0: [132,114,102,166,95,142,170,123,141,124,118,125,117,162,139,122,114,115,
 122]
1: [106,141,119,118,167,117,98,162,127,92,137,120,152,140,160,139,112,117,
 134]
2: [114,99,124,138,166,138,125,125,114,140,122,128,113,143,140,141,134,118,
 147]
3: [126,111,140,119,133,126,116,150,133,115,130,119,130,150,154,167,143,122,
 135]
4: [75,129,116,84,160,76,110,218,157,55,129,208,162,118,127,134,97,94,
 92]
5: [124,120,148,116,110,132,59,84,65,201,120,127,125,79,86,58,107,207,
 105]
6: [143,82,138,151,177,141,129,174,99,111,131,92,125,148,156,196,152,124,
 130]
7: [127,106,146,119,157,134,111,173,126,115,138,109,125,139,152,176,155,128,
 134]
8: [122,140,142,114,103,142,117,141,124,148,132,133,116,136,172,141,152,129,
 149]
9: [132,113,121,127,129,126,121,134,121,128,140,110,129,136,130,142,135,130,
 132]
10: [217,255,0,255,45,112,255,0,255,0,53,225,172,141,0,0,5,85,
 2]
11: [121,117,142,108,128,129,86,124,92,160,131,124,123,113,128,117,143,170,
 128]
12: [110,112,129,145,112,137,136,137,142,128,121,126,123,147,138,131,129,111,
 128]
13: [115,138,118,120,134,133,142,142,111,133,123,137,98,127,164,149,141,102,
 142]
14: [177,255,113,208,125,100,255,0,255,0,77,169,220,95,41,0,47,78,
 66]
15: [152,195,121,119,122,188,162,106,105,199,117,189,88,131,202,168,164,59,
 178]

[151,64,172,103,108,112,13,88,118,189,168,131,148,95,77,127,108,147,
 160] 11 5 9
[129,140,112,122,136,148,105,163,154,110,133,136,109,161,160,151,115,119,
 123] 3 1 12
[128,115,111,139,136,133,154,163,112,105,126,95,116,155,157,165,145,118,
 131] 3 9 7
[132,148,117,108,97,119,140,154,104,117,121,117,103,101,128,117,143,136,
 117] 9 13 8
[94,119,141,112,146,131,129,201,176,114,121,210,108,122,125,143,135,94,
 102] 4 12 13
[132,139,124,86,83,123,77,137,82,157,137,106,93,59,82,68,132,199,
 95] 5 11 9
[130,136,136,95,110,123,91,150,99,142,141,106,106,90,114,108,142,173,
 116] 11 9 8
[132,136,131,92,102,123,87,149,97,150,142,109,106,83,108,101,143,182,
 111] 11 9 5
[130,136,129,90,99,127,87,147,93,152,139,107,101,75,99,91,139,187,
 105] 11 5 9
[128,132,141,103,126,124,99,154,109,137,143,108,120,111,131,133,146,154,
 124] 11 9 8
